Named moves (each a turn or a mirror), then the moves between two rows, first move first; the first pair answered:
move q_775:
[  6  -3  -1   1  -9  -4  -1   7   2  -2  -1   3 -13 -14  13   9  -5   6
   7   4   5   5] => [  0  -2   7  -2   6  -3  10  -3  -9  -2  -1   3 -17 -10   2  12 -10  -3
   4   7  -4   6]
[ -9  10  -4  18 -10 -10   6   4   8   7  16   1   4 -11   3   4   7   4
  13  12  -4  -2] => [-13   9   0  17  -2 -10  14  -1   1   7  16   2   2  -9  -4   8   2  -2
  12  12 -10  -4]
[ -3 -11  -3  -9  14  10  -6  -6 -17  -7   5   2   5  14 -13  -6  -9 -10
 -10  -3   3  -3] => [  4 -11 -11  -7  -6   9 -22   6  -3  -6   6  -1   9  10   0 -10  -3   1
  -7  -7  16  -5]
move q_410:
[ -4  -1   2  -4  10   4  15  -8  -7  -2   4   0  -2  -1 -10   5   9  -4
   7   0 -10   2] => [ -3   1   0  -6   8   5  14  -7  -5  -2   2   1  -4  -3  -9   6  10  -4
   8   0 -11   4]
[  2   1   0  -2   1 -11   2   7   6   2   6   4   7  -8   9  -2   8  -4
   8   4   6  10] => [ -1   2   3   3   6 -13   3   8   3   3  11   1  11   3   4  -5   7  -8
   1   4   5   4]
[  6  -4 -20 -12   4  14 -10  -7   8   0 -10  -3  -1   8  -3  -3   6   6
   2  -1   8   8] => [  3  -3 -17  -5  10  12  -9  -8   4   0  -4  -6   6  20 -11  -7   6   4
  -4  -1   5   0]
[-15   0   3 -16  17  -4 -11   9   1   6   9   0  16  16   2   9  17   2
   2  -4  -3  -2] => [ -8  -1  -3 -23  10  -1 -12   9   5   6   1   5   7   2  10  14  18   6
  10  -4   1   7]
move q_132:
[ -5   8  -1   0   0  12   7   3  10 -10   8   7   7 -12  -4  -5  23   3
   1   8  -1  11] => [ -1   9   6  10  -9   3   7   2   7  -9  11   7   2 -23   1  -1  10  -1
   2   7   0   8]
[ -7   4  -3 -18   9  13   0  -2   0  -4  -4   7  -6   2  -7  -2  10   5
  -5  -5   0   7] => [ -9   7   3  -6   7   4   9   0   8  -5  12  10  -1  -1 -10   4  14   5
  -3  -6  -2   6]
[ 3  9  6  6 -1  4  9  0 12  0 13  0  3  4  3  0 22  0  7  1  3 14] => [  7   9  12  14 -12  -3   6  -2   7   2  11  -1  -4  -8  11   6   3  -4
   7   0   3   9]
[  2   1   2   3   1   0  -5  -2  -8   0  -6  -3  -1  -4   5   4 -22  -5
   3   5   1  -2] => [  0   0  -5 -10   9  10  -5  -2  -8   0 -13  -3   3   9  -1  -2  -9  -1
   1   7   0   2]
Then:
(2 to 3 moves a pair)
[  7  -2   0   3  -8  -5   1  12  15  11  -6   1   5 -20  10  -1   9   0
   2  -3   4   6] => [ -1  -3   3  -9  15   4  13  -1  -4  11 -16   3  -1 -10  -4  -2   2  -8
  -2  -1  -9   8] => q_132, q_132, q_775
[  1   8 -21  -9   8   5   1   2  -5  -5  -5   0  -5   0  -6  -6   4  -3
  24   5   3  13] => [  4  12 -13   6  -3  -7   5   2  -6  -6   0   1  -9 -13   1   1 -12  -6
  25   4   2  10] => q_132, q_132, q_132
[-3  0 -2 13 -9 -8 -8  4 15  2  4 -8 14  5 -9 -6 18  0 -2  2  3  4] => [  3   1  -3  13 -19 -10 -11   4  16   2  -3  -6   4 -13   2   0   8   2
   3   1   5  10] => q_410, q_132
[ -6  13 -11   1 -11  -2 -22  19  14   7   6   6   6   1   0 -18   3   8
   2  -2   9  -4] => [ -4  11 -11   1 -12  -1 -25  18   9   7   1   5   1  -2   4 -18  -6   6
   1  -2  11  -4] => q_132, q_132, q_132
[  2   4  10  10  -6  -2 -11  15  -2   6   1 -12  10  -4   2   2 -12  -1
 -10   0   3 -17] => [  6   2   7  -2  -6   3  -6  11  -3   7 -13  -5  -4 -26   8   9 -13   0
   2   3   2  -1] => q_775, q_410
[  3   6   1  12 -11 -12   5  -9  -8  -7  -7  -4  -3  -7   3  20 -24  -3
   1   8  -6   6] => [  2   2  -8   3  -7  -1 -12  -7 -16  -7 -17 -10   4  13   1   8 -26  -2
  -7   6  -1  -1] => q_775, q_410, q_132
[  4   2 -11  -7  -3   8   1   4   2   4  -2  -2   0   1   1  -4  18   7
   3  -2   4   6] => [ 1  3 -3 12 -6 -6  6  5  2  3 15 -4  6  5 -3 -1 12  2 -1 -2  1 -3] => q_410, q_132
[  2   3  -6  -4   1   5 -14   9  17   1   1  -6  13   1   4  -6  17   5
  -7  -6   4  -1] => [  7   1  -6  -1 -10   1 -21   6   6   3  -9  -7   5 -12  13  -2  -4   1
  -7  -5   4  -4] => q_132, q_132, q_132
[  0  -5 -10   0 -13  -3 -11   9  24  -2   3   4   7  15  10 -12  22  15
  -6   3  14  -6] => [ -1  -2   4  -9   0  -6  20 -14   5  -3 -10  16 -22 -20   7  11   4   1
   7  11  -5  16] => q_132, q_775, q_410
[-9  3  1 11  6 -1  4 -4  3  0 10  1 10 18 -8 -3  7 -5 -5 -1 -4 -6] => [-6  3  7 19  1 -9  5 -7 -3  0  9  0  5  8 -3  1 -7 -9 -6  0 -6 -9] => q_775, q_132, q_775
[  5  -5  -4   4 -19  -5 -14  -7   2   5  -5  -4  -7  -8  12   2  -3   4
  -2  -8   1   2] => [  0  -6  -2   4  -9  -4 -15  -9  -6   6  -4  -9   2  11   3  -6  -4   0
 -12  -8  -1  -8] => q_410, q_132
[-4 -1  1  1  6 -3 -7 -5  0  0  5 -3  7 19 -1 -3 -2 -1 -9 -1 -1 -9] => [ -4  -1   2 -11  12   2   3 -13  -8  -2  -6   2  -7   3  -1   6  -4  -5
   0   2  -7   5] => q_775, q_410, q_775
[ 4 -2 -9  2 -4 -5  7 -1 11 -5 -2 -7  3  8  3 -5 10 -3  2  4  0  6] => [ 4 -2 -5  9 -8 -9  3 -3  4 -4 -1 -9  2  8  6 -4 -5 -8 -3  3  0 -1] => q_132, q_132, q_410
[ -4  -3   0  -5  12   6   4  -6 -13   0  -5  -2   1  11  -9   0  -5  -7
  -7   4  -8  -3] => [ -4  -2   0  -2  11   3   2  -4 -11   0  -2  -1   5  14  -8  -2  -4  -6
  -9   3  -6  -7] => q_775, q_410, q_775
[-10   3  13   3   8  -3   9  -6   0  -3  14   4   3  -5  -9   1   5  -5
  -3  -4  -6  -3] => [ -5  -1   7 -10   4   4  -4 -10 -10  -2  -8   3  -8 -15   1   1  -9  -4
  -1  -3  -2   1] => q_132, q_410, q_132
[ 11  -6 -11  -6  -4   7 -23   5   2   2  -8  -3   6  11  12  -9   1   6
  -2  -4   6  -2] => [ 13  -6 -10 -16   1  12 -13  -2  -6   2 -18   1  -5  -2  13  -2  -1   4
   5  -1  -1   9] => q_775, q_410, q_775
[ -5  -8  11   2  23   5  15 -16  -3  -5 -11  -5   7   4   3   4   3  -9
   3   0 -11  12] => [ -6  -7  12  14  18   1   5  -8   3  -4   1 -11  20  19   3  -3   4  -6
  -4  -3  -5  -2] => q_775, q_410, q_775
[  2   6   3  -9   1  -2  -4  -3   0   0  -5   4   2  -7   3   0 -11   0
   3 -11   6  -2] => [-2  8  3 -7  7 -3  0 -2  2 -1  4  5 10  5 -4 -4  1  1  0 -9  5 -6] => q_132, q_410, q_132
[  0  -2  -2 -19   2   9  -7 -12 -16   1 -21   7 -10 -13  12   2 -13  -2
   8   1  -1  11] => [ -9  -2   5   0  11   2 -10  -8 -20   2  -2  -2  10  20  -3  -9 -15  -7
 -13  -1  -3 -11] => q_775, q_410
[  4  -9  -9   4 -11   8  -1  -1   1  -4   1  -4  -6   4  14  -8  -8  -3
   4  -7   5  -3] => [  0  -8 -11   4  -5   8  -1  -2  -1  -5   3  -5   0  14   8 -13  -4  -1
   0  -6   4  -5] => q_410, q_132
[ 21  11   6  12 -16   3   1  -1   2  -5   0   4   7  20  10   5   4  14
  15  -6   9 -10] => [ 14  11  14   9   0   3  11 -12 -15  -6  -4   3   2  26   0   7  -9   5
   9  -3  -3 -13] => q_132, q_410, q_775
[-5 -3 -7  7 -5  2  0  1  7 -2  0  1 -5 -3  4  9 10  1  8 -1  7 -2] => [-10  -1  -4  10   2  -1   4  -1   1  -2   6  -1   0   8  -3   7   7  -3
   1   0   2  -7] => q_410, q_775
[  5  -1   1  25 -18 -10  -2   1  -4   5   0  -4  -5 -17  14  13 -27  -8
   3  -9   1 -11] => [  1  -7 -12   3  -6   9 -18   0 -15   6 -19 -11   4  12   7  -4 -23  -5
  -8  -7   3 -19] => q_132, q_410, q_775
[ -8  -2   4   4  -3  -6   3  -6 -11   9  -6 -12   2   3  -4   8 -20  -6
  -1  -7   4  -3] => [-11  -3   1  -6   8   3   6  -4  -7   7  -3 -11  10  18 -13   2   1  -3
  -1  -6   4  -1] => q_132, q_132
[  8   5  -6  -2  -7   4 -29   8  11   9   2 -16  18  22   4 -25  -2  16
 -24  -1  14 -13] => [  8   9   4  16 -15 -11 -21  11  18   9  18 -14  19  14   7 -17  -7  14
 -22  -2  12 -17] => q_132, q_132
[  4   0  -3 -11 -13   6 -14  -4  -4  -7 -17   6 -12  -8   6  -4 -13   4
  -2  -6   4   7] => [ -1   1   1   2 -10   1 -18   0  -5  -5  -4  -1   4  15  -2 -12 -14   2
 -15  -8   4  -9] => q_410, q_775
[ 14   9  -9  -7 -12   4 -11  12  -2   7   0  -5   2  -9  15   5   1   6
  11  -5  -3   7] => [ 5 13  0  9 -1 -5 -6 12 -4  7 16 -8 16 12  2 -1  1  0 -2 -6 -7 -8] => q_132, q_410, q_132
[-2  5 -2 10 -9 -2 -1  9  9 -4 19  0  6 -3  3 -7 10  3  0 -2 -3 -6] => [ -1   1 -12 -11  -4  14 -13   4  -3  -3  -3  -2   1   3   5 -15   5   5
  -3  -1  -2  -3] => q_132, q_132, q_132
[ -4  -6  -6   0   0   1   6  -7  -4  15   7  -2   6  16  11   3  13   0
  -5  -6  -3 -16] => [ -3  -4  -2  -2   0  -2  16 -13  -8  14   2   3  -4  -3  13  12   6  -5
   3  -4  -9  -5] => q_132, q_410, q_775
[ -6  -2  10  -7  19   5  14 -14 -12  -3  -2   4  -5  -3 -13   3  -6  -8
  -1   2 -10  -1] => [ -4   1  10  -4  16   3  21 -11  -2  -4   4   8  -6 -11 -10   7   5  -6
   5   3 -10   5] => q_410, q_132, q_132
[  4   2  -1  15 -24  -8 -13   7  -4   1   0  -5  -3  -9  16   2 -20   5
   0   0   6 -13] => [ -2  -2 -15 -10   1  13 -16  10  -3   0  -8  -7  11  23  -1 -12   9   8
  -7   2   6 -12] => q_410, q_132, q_132
[  3  -1   2   0  -4   0 -26  -3  -8   2  -9 -16  13  11   3 -19 -22  -2
 -13  -3   5 -16] => [  0  -1   2 -26  19  12  -2 -17 -17   0 -23  -4  -3  -2  -7  -9  -7  -6
   0   3  -8   9] => q_132, q_410, q_775
[ -1  -1  -2 -16   9   4  -3 -10  -8   0   1  -3  -7   7 -13   2  -1   1
  -9   2  -4   7] => [  0  -2  -6  -9  -3   2 -16   0   4   1   7  -7   2  13  -6  -4   4   7
 -12   0   7  -3] => q_775, q_410
[  2   0   9   3  -8  -1  14  -7 -12  -6  -3  -3 -15  -6  -7   9  -5   4
   9  10  -9  13] => [ -1  -2   3  -8   1   8  12  -6 -10  -6  -7  -4 -11   5 -13   2   5   8
   9  11 -10  13] => q_132, q_132
[ -9   4   4   1  23   1  17   1  -3   9   1   0  -5   4 -18   0   0  -3
  -2  -4 -12  -1] => [ 4  1 -6  9 -8 -3 -9 20 18 11  1 -3 -2 -9  7 -3  1 12  4 -9  7 -4] => q_775, q_132
[ -7 -10  -1   3 -14 -10  11  -4  10   0  17   3  -4  -5   8   3   8  -2
   5   4   5   7] => [ -6 -15  -8 -14 -13   1  -2 -10  -2   1  -7   0 -11  -5  13  -2  -4  -2
   4   5   7   8] => q_132, q_132
[ -3   1   4  11  -4   3   4  -5   3  -2  17  -8   9  -2  -6   6   1 -13
  -6   6  -9  -1] => [  3  -1  -3  -3 -11  12  -4  -7   2  -2  -1  -6  -4 -18   5   8  -4  -9
   2   6  -3  10] => q_410, q_132
[-16  -4   5   6   5   2  -5   3  -6   3   6  -8  17  25  -8 -10   6 -14
 -11   2   1 -15] => [  0  -5  -1  -3 -20   3  -5   4   6   3  -8   3  -8 -26  17   8   5  -5
  15   1   9  10] => q_132, q_410
[  0  -3   4  -6   3  -2 -16   0 -11   8 -15 -13  -5  11 -12  -4  -7   6
 -11  13   4  -8] => [ -3   4   6   4   2  -9   1   7  12   5   9  -6   2   8 -16   3  23  10
  -2  12   4   2] => q_410, q_132, q_132
[ 12  -2  -3  12 -27 -11 -12  13  16   2   0  -6  -2 -11  11   3 -10   6
   7  -9  13   1] => [ -2  -5   5 -10  14   5   7 -13 -22   2 -19  -5 -10   5 -15   4 -21 -10
   0  -1  -9   4] => q_132, q_775
[  1  11  -1  -4   4 -12  -9  -3 -13  -3  -2  -4   3  22   0  -8   2  -7
  -3  10   2 -32] => [  5  13  -7 -11  -1 -10   2   5  10  -5   3   8  -1   2   5   1  31   1
  14   9   5  -9] => q_410, q_132, q_132
[  4 -15  -3 -22  15  11  -1   0   0  -8   8   5  10  18  -8  -2   9  -1
   1   8   4 -14] => [  5 -10   6 -15   9   1  19  -4   5 -10  15  13  -3 -10  -4  13  10  -3
  14  10  -3  -1] => q_132, q_410, q_775
[ -4   7  15   5  -4   4  17 -15 -11   4   3   7  -6  -3  -1   9  -8 -11
   1   0 -11   2] => [ -7   4   9  -5   7  12  19 -15  -6   4   2   8   1   9  -8   2   7  -7
   1  -1 -12   5] => q_132, q_132, q_132
[ 3  0 -8 -3 -9  3 -4 13 18  0  3 -2  5  2 -2 -8 20  8  7  1  2  3] => [  0   3   0  13 -12 -10  -1  12  14   0  13  -5  10   3  -4  -5  10   3
   4  -1   0  -7] => q_132, q_410
[ -7 -11  15   7  -6  -4  14   0   1   3   2   1   8  -8 -10  -7  -5  -6
   4   0   6 -19] => [ -7 -14   7  -9  -1   9   6  -1  -6   5 -14  -2   5  -3  -8 -12  -7  -5
   3   1   8 -18] => q_132, q_132
[ -4   1   7   6   4 -16   2  -1 -10  -4  14   1   1  10  -8   0  -3   6
  -5  -1  -9 -14] => [ -5   1   9   0   9 -13   7  -4 -14  -3  10   4  -5   5  -8   4  -5   4
  -4   1 -13 -10] => q_410, q_775, q_410
